[-60.8  -5.4  10.0 -33.1 -48.8  20.6   9.2] >> -33.1

[ -7.3  65.5   1.4 -21.6] >> -7.3

[[-42.0   7.2  20.4 -47.6  22.6]
 [-28.3   9.2  -2.0  37.5  -9.2]
 [  0.9  41.8 -46.0 -14.7 -36.2]] >> 41.8

[[ 18.2  -7.8  51.6  -0.2]
 [ 17.5  -4.5  36.3 -13.6]
 [-22.0  36.2 -55.1  -9.7]] >> -22.0

[ 51.8  13.7 -10.6 -56.4] >> 51.8

[[ -3.5  37.9  -5.0  47.1  10.3 -43.8 -31.9]
 [  3.7   3.2 -36.1  20.5  -1.1  -5.4  36.1]
 [ 23.1   6.7 -11.2 -19.0  -8.6  48.9 -47.5]] >> -19.0

[[-14.2  23.6  26.0  33.8 -59.4]
 [  5.9   6.4  27.1   4.1  -7.5]] >> 6.4
---
[[ 44.5  20.6 -13.8   1.0 -31.9  46.1  24.7]
 [  6.1 -57.3 -36.4  13.4  -3.4  36.2  11.0]] gives 46.1, -57.3

[-14.7   5.3 -66.5 -13.8 -56.8 -15.8] gives 5.3, -66.5

[-48.9 -60.4  62.6 -54.8] gives 62.6, -60.4

[ 44.0 -48.9  -8.8 -54.1] gives 44.0, -54.1

[[ 38.8  15.8   7.4 -52.8]
 [ 51.8  -4.8 -22.6 -67.5]
 [ 44.0  34.6  42.5 -39.5]] gives 51.8, -67.5

[-33.5 -39.4 -66.0  53.6] gives 53.6, -66.0

[ 53.0 -12.1 -47.7 -41.0] gives 53.0, -47.7
---
[[-39.8 -48.1 -57.6 -53.8 -50.6 -45.6]
 [-44.2 -46.7 -51.5 -56.0 -53.5 -52.6]
 [ 54.0 -53.2 -52.0 -49.7 -49.7 -45.1]] Answer: -51.5

[[-17.5 -15.1  23.2 -18.2 -22.1]
 [-67.6  -3.8 -35.8  13.5 -62.4]] Answer: -35.8

[[-35.3  21.5  32.2 -14.0  22.9]
 [  2.2 -14.3 -21.4  30.5 -52.9]] Answer: -21.4

[[-55.0 -51.9 -64.9 -48.8 -38.1 -44.6]
 [-62.7 -45.7 -48.1 -40.5 -46.5 -57.2]] Answer: -48.1

[[ 39.2  20.2  21.9  21.3  21.0]
 [ 17.2  59.0  61.0  60.0  59.2]
 [  9.3 -34.5 -32.6 -30.1 -31.0]] Answer: 61.0

[[-21.4  21.2  49.0 -59.7 -37.1  54.0  61.0]
 [-19.2 -38.9  45.4 -22.5 -64.5  32.4  10.4]
 [-49.2 -30.4  25.7  35.0 -13.4  62.6 -27.9]] Answer: 45.4

[[-23.9  15.1   8.8  12.6  15.5  14.8  48.4]
 [ 36.9   4.5  -0.2   0.7   0.9   1.5 -25.1]
 [-38.0  -5.7  -1.3  -1.9  -2.1  -2.8  27.3]] Answer: -0.2

[[-29.7  11.9  -4.2  51.6  20.0]
 [-48.5  -2.4  -6.2 -22.8 -28.8]] Answer: -6.2

[[ 29.0  62.0  16.2 -10.4   9.7  18.0]
 [-14.5  16.7  -9.6 -52.1  33.8  11.8]
 [-51.0  36.9  -3.4 -40.6  12.5 -19.0]] Answer: -9.6

[[  6.0  66.6 -19.2  -5.0 -21.7]
 [ -2.3  32.4  -5.8  32.2 -50.8]
 [-16.3   7.2  29.1   6.9  -0.6]] Answer: -5.8
---
[[-13.5  41.6 -25.8 -36.4 -34.7 -19.7  -8.8]
 [-41.5  15.9  22.2 -29.5 -36.7 -17.4 -11.1]
 [-10.1  46.6 -20.1   5.4 -63.2 -40.1 -34.3]] --> 41.6

[ 55.6  20.1  57.3 -59.4] --> 20.1

[ 13.6   2.7   4.7   5.4   6.8 -55.3] --> 2.7

[[  4.5 -15.5 -14.0  15.7 -13.9  -5.2]
 [-19.6 -53.5  28.0 -19.7  29.3   0.6]] --> -15.5

[[  2.4 -10.4 -30.6  10.1  67.9]
 [  2.6 -12.0 -25.3   7.8  64.9]] --> -10.4

[ 24.7  -0.5  15.5 -52.1  39.7 -32.2] --> -0.5

[[ 61.1  37.2  62.9  10.4 -38.4]
 [-27.2 -59.1 -41.7 -12.3  56.7]] --> 37.2
---
[[  5.8  57.3 -37.5  42.0  36.7]
 [  2.1  12.7 -14.3 -48.0 -39.0]
 [-27.9  29.8  16.6  31.1  51.6]] → 16.6

[[-18.4   5.5 -49.6 -41.1 -39.1 -35.1  35.2]
 [ 63.2  48.8 -29.8 -30.6 -31.0 -33.0 -15.2]
 [-34.4 -46.5  15.6 -22.2   8.4 -17.9  -7.3]] → 15.6

[[ 41.1 -58.7  -6.3  55.9]
 [ 14.7  41.6  60.3   8.8]
 [ 47.3  16.0   6.6  60.4]] → 6.6

[[-17.6 -17.0 -13.1 -20.6]
 [-16.9 -15.8 -15.2 -21.7]
 [ -8.0  -8.2  18.2  56.2]] → 18.2

[[-44.7  36.4 -33.3 -26.6 -15.9  31.9]
 [ 20.0  10.9 -44.5 -38.5 -16.7  57.1]
 [-45.9  11.5  23.2 -37.0 -20.8   5.0]] → 23.2

[[ 62.6 -35.0  50.4  28.6 -12.9]
 [ 54.3 -31.5  40.3  29.4  -4.6]
 [ -7.2  18.7   4.6 -12.2   5.5]] → 4.6

[[  2.5 -19.1  -7.6 -62.5 -12.6]
 [  1.0  -0.6  -1.4  -4.8  -1.8]
 [  1.7 -17.1  -6.4 -50.6 -12.3]] → -6.4
